One turn moves each row of this set onto another row. After a few examples, where does it send each row asked below?
k_642: [ 20  -1   0  11  -1  15   1  -2  -9  18   4   8   8  -1 -14 -12   5  -9
   7   4  -4  12   4   9   3   9   9   8   6 -13  -1  -3]
k_671: [ -6   1   4  -8   8   4   3  -5  -9   3   1   2 -13  -5  -1  -9   0  -9
   9  13   1   2  -2  -4  -5  -5 -20  -3  10 -21   8  -5]
k_537: [-16 -13   3   7  -3  14   1   2 -13   3  -4 -14   4  -2  -6   8   9  -8
   9  -9 -13  17  -3   3  14   3 -14   1   5  -3  -3   4]
k_249: [ 18 -11   1  10   0   7   0  -3   3  17  -5  10  -8   1   3   1   2   4
 -12   5  -7  13  -8  12   3  12 -11  14   7   1  -4  -2]
k_376: [22 -5  1 10  1 10  2 -4 -5  7 -2  7 15 -6  0 -8  6 -5  1  9 -7  7  4  6
  5  6 12  8  1 -9 -4 -1]
k_104: [ 20  -9  -2  14  -6   4 -11  -4   7  13  -5   8 -13   2 -11   2  -3   0
   5   7  -4  13  -1   5  14   5 -12   8   6  -9  -6  -2]
k_141: [ -9   1   0 -10   8   4   6   0  -8   6  -1   2 -22 -13  -3 -17   6 -11
   7  13  -4   9  -4   0  -5   4 -15  -8   8 -10   8  -2]
k_861: [ -7  -4   0   7 -11   7  -5  -1  11   2  -1  12   5   2 -13   4   0  -6
   3  -2 -11   4   7   0 -23  -1  -1  -9   3 -17  -5  -2]
k_969: [ -9  -2   7  -8  10  -3   5  -1  -6   4  -4  -2 -12 -10  11  -7   8 -12
   2  13   1  12  -3  -3  -5   0 -16  -4   9 -11   7  -4]
k_852: [-15 -13  -5   2   0  23  10   0 -16  -1   0  -7   0  -6  -8  -1   7   0
   1  -8 -19   7  -8  11   7   7 -13   2   6   3  -3   6]
k_224: [ 19  -6  -7  11  -2   4   2   1  -6   9   4   5   5 -10  -8 -13   7  -9
   2   6  -1  13   5  16   7  11  14   1   7  -2  -3  -4]
k_37: [-12  12  -5  -3  -4  12  11  -2  -8  14  -3  -1  -6 -14  -2  -4  -9   0
  -5 -20  -5   9  -6   6  -5   4 -20   4  -1 -10  -6  -3]
k_924: [ 20 -11  -7  13   2  10   2  -6   6   3  -3  16 -18  -5 -10  -9   2   5
  -3   5  -9  20   0   2   6  10  -6   9  13   1  -4   2]
k_713: [-13   9  -7   2  -8   0   2  -1   0   6  -7  -7  -8 -21  -4   0  -6  -6
   5 -18  -2  19   2  -3   7   0 -14  -3  -3 -10  -8  -2]
k_682: [-10  -7   1   6 -10   1  -1   3  11   5  -4   8   5  -3  -2   5   7  -7
  -6  -3 -11  11   4   7 -25   5   3 -10   3  -6  -4  -3]
k_86: [ -9   8  -7   1   2   9  13  -9  -3  -5  -4   4  -3 -19   0  -5  -7   2
  -2 -21  -4  17   3 -10  -3  -3 -15   4   7 -11  -5  -1]
k_917: [-12 -15  -5   9   0  17   7  -5 -14 -12   5  -6   2  -2 -13   2   3  -2
   9 -11 -10  13   2   2  10  -2 -14   1  17  -5  -2   4]
k_390: [-10  -4  -4   6  -9  10   0   2   9   4   0  14  -5  -3 -17  -6   5  -7
   0  -5 -15  12   5   5 -26   8   3 -12   5  -7  -3   0]

k_104 moves to k_249
k_141 moves to k_671
Where do these go?
k_682 moves to k_390
k_376 moves to k_224
k_37 moves to k_86
k_537 moves to k_852

One turn moves each row of this set onto another row. After a few examples, where does it send each row asked below?
k_639: [ -7   5   5  -7  13   3   2  -5  -2  -5  -4 -11  13  -3  -1  11 -11  -4
  -9   2  -4   7  -2  -3 -10  12  11  -1  -1]
k_339: [-8 10  1 -4 23  3  5  4 -8 -5  0 -4 12 -7 -1  6 -9 -4 -8  4 -2  7 -4 -9
 -6  5 10 -1  1]
k_755: [  4   2   3  11  -4 -14  -9   0   0   1  -8   3   4   9  -2 -12  -4  -2
 -10 -13   4   8  -1 -13  -6 -10   9   2 -11]
k_334: [ -3   8  13  -1  15   0   0  -1  -7  -4  -2  -9  14  -7  -1  10  -5  -4
  -8   5   2   3  -5 -11  -8  12  14  -4   2]
k_631: [ -7   2  -5   6  -3  -1   5   9  -4   0   6   4  -7  -4   2   3   6   3
   8  -8  15  -9  -5   5   2 -17   5   7  17]
k_457: [ -3  -3  -3  -5  11  -3   3  -8   1  -9   6   5  -7   2  14   1  14   8
  16   8   4  -5 -12   2   3  -2   2   1  13]
k_91: [ -4   5   2  17  -7  -1   9   6   9   0   5  10 -10   1   3  -4   7   8
  10   0  -2 -12 -12   4  -4  -5  -5  -3  11]
k_974: [-4  2 -9  3  8  2 -3 -4  0 -1 13  4 -5  5  4  0 20 12 14  5  8 -8 -8  1
  6 -6  2  4  6]
k_928: [ -3   0   8   8  -9 -16  -9   2   1  -2 -13   0  11   6  -3  -5   0   3
  -6 -11  -1  13  10  -9   1   2  -1   3 -11]
k_465: [ -5  15   8   1  11   3  -2   3  -5   4  -5 -11  15   3   0  13  -9  -6
  -7   1   0   4   2  -9 -10   5  11  -6  -2]
k_662: [ -2   6  -5   2  -1   2   3   7  -3  -8   5  -2 -12   0   6   4  10  14
   0  -5  13  -8  -1   5  -1 -15   4   5  18]
k_876: [  7   1  10  -2  -2  -7   2  -5  13   6 -15  -4  -2  -3 -11   7  -2  -6
   9   0  -9  16  -1  -3   3   4 -12 -12  -1]
k_394: [  1  -3   7   9  -6 -18 -15  -2   3  -1  -7  -1   7   2  -3  -7   2  -1
 -12 -11   6   8  10 -13  -4  -4   7  -4  -7]
k_303: [ 12   0   4  -8  -2  -8   1  -9  12   1 -12 -11   1   0 -11   4  -4  -7
  11   2  -6  16  -4  -7   5   1  -7  -3  -6]
k_648: [ -5  11   3   2  18   4   6   1  -8  -5  -8   0  20   0  -1   5  -4  -3
  -4   1   0   4   3  -3 -11  12  10   5  -1]
k_190: [  0  -1   1   6  -7 -14 -13  -1  -2   4  -9  -3   7   0  -6  -5   3  -4
 -14 -15   7   7   7 -12  -9  -6   3   3  -6]
k_951: [ 15   9   0  -5   3   2   7  -1  15   5 -13  -2   4  -1  -7  11  -2  -4
  11  -2  -7  15   0   1   4   4  -8  -3  -6]
k_724: [ 11  -5   9  -6   1  -7   0  -2  15   1 -13  -6   1  -9  -7  11   1  -5
   8   2  -6  17  -4  -8   8   3  -8  -9   0]
k_437: [-8  2 -3  9 13 -3  1 -2  1 -4 14  6 -2  4  4  5 16 11 19  5  8 -6 -8  4
  1 -6 -1  3  9]
k_582: [-10   2   3  13  -3   6   8   2   5  -2   0  10  -9   5   5 -11   9  10
  10   1  -3 -10 -12   5   0   0  -2  -3  13]
k_42: [ -6   2   2   3  -2 -16  -9  -3   4   3  -9  -4  11   5  -3 -13   0  -2
 -13 -10   0  10   6 -16  -7  -3   5   2  -7]
k_352: [ -2   6  -7  -4  -2   0   0   4  -5  -6   7  -2 -11  -4  11  -5   6   4
   3  -6  11 -12  -5  -1  -4 -13   9   1  18]
k_295: [ -2   2  -6   2  -2   6   3  10  -3   2   1  -1 -11   0   1   1   7   9
   9  -9   8  -9  -5   7   0 -14   7   4  21]
k_894: [  9  -5   0  -5   3  -3   6  -3   7   4 -11 -10   8  -6  -7   9   1  -9
   3   8   0  15  -2  -6   6   4 -13  -5  -8]
k_255: [-9  8  6 -2 16  1 -3 -6 -8 -4 -3 -3 15 -6 -2 15 -3 -5 -4  7 -2  5 -3 -9
 -6 14 10  1 -1]
k_207: [ 13  -5   6  -8   5  -6   5  -3  12  -6  -6  -1  -1   2  -8   8  -1  -5
   9  -2 -11  17  -3   2   7   0 -11  -7  -6]
k_858: [  3   4  -4   8  -5  -7  -7  -3   4   2 -10   5  10   6  -4 -12   3  -8
  -8 -13   9   9  10  -9  -2  -7   0   2 -13]
k_374: [ -6   3   0  14  -4  -1  10   2   7  -3  -6   7 -15   4   8  -8   8  14
   6   5   2  -6  -8   1   0  -9  -3  -5  17]
k_630: [  1   3   1   9  -6  -5   2   0   9  -4  -2   6 -18   3  11 -11   3  15
  12  -2  -2  -5  -9   2  -4  -4   0  -6  14]
k_597: [ -3   6  -2   4   5   3   2  -7   2 -10   8   5  -8   8  10   6  17  10
  13  10   7  -7 -11  -2   6  -8   1   2   9]

k_42 moves to k_303
k_582 moves to k_974
k_190 moves to k_876
Where do these go?
k_662 moves to k_374
k_207 moves to k_339
k_437 moves to k_631
k_465 moves to k_928
k_334 moves to k_394
k_648 moves to k_858
k_630 moves to k_457

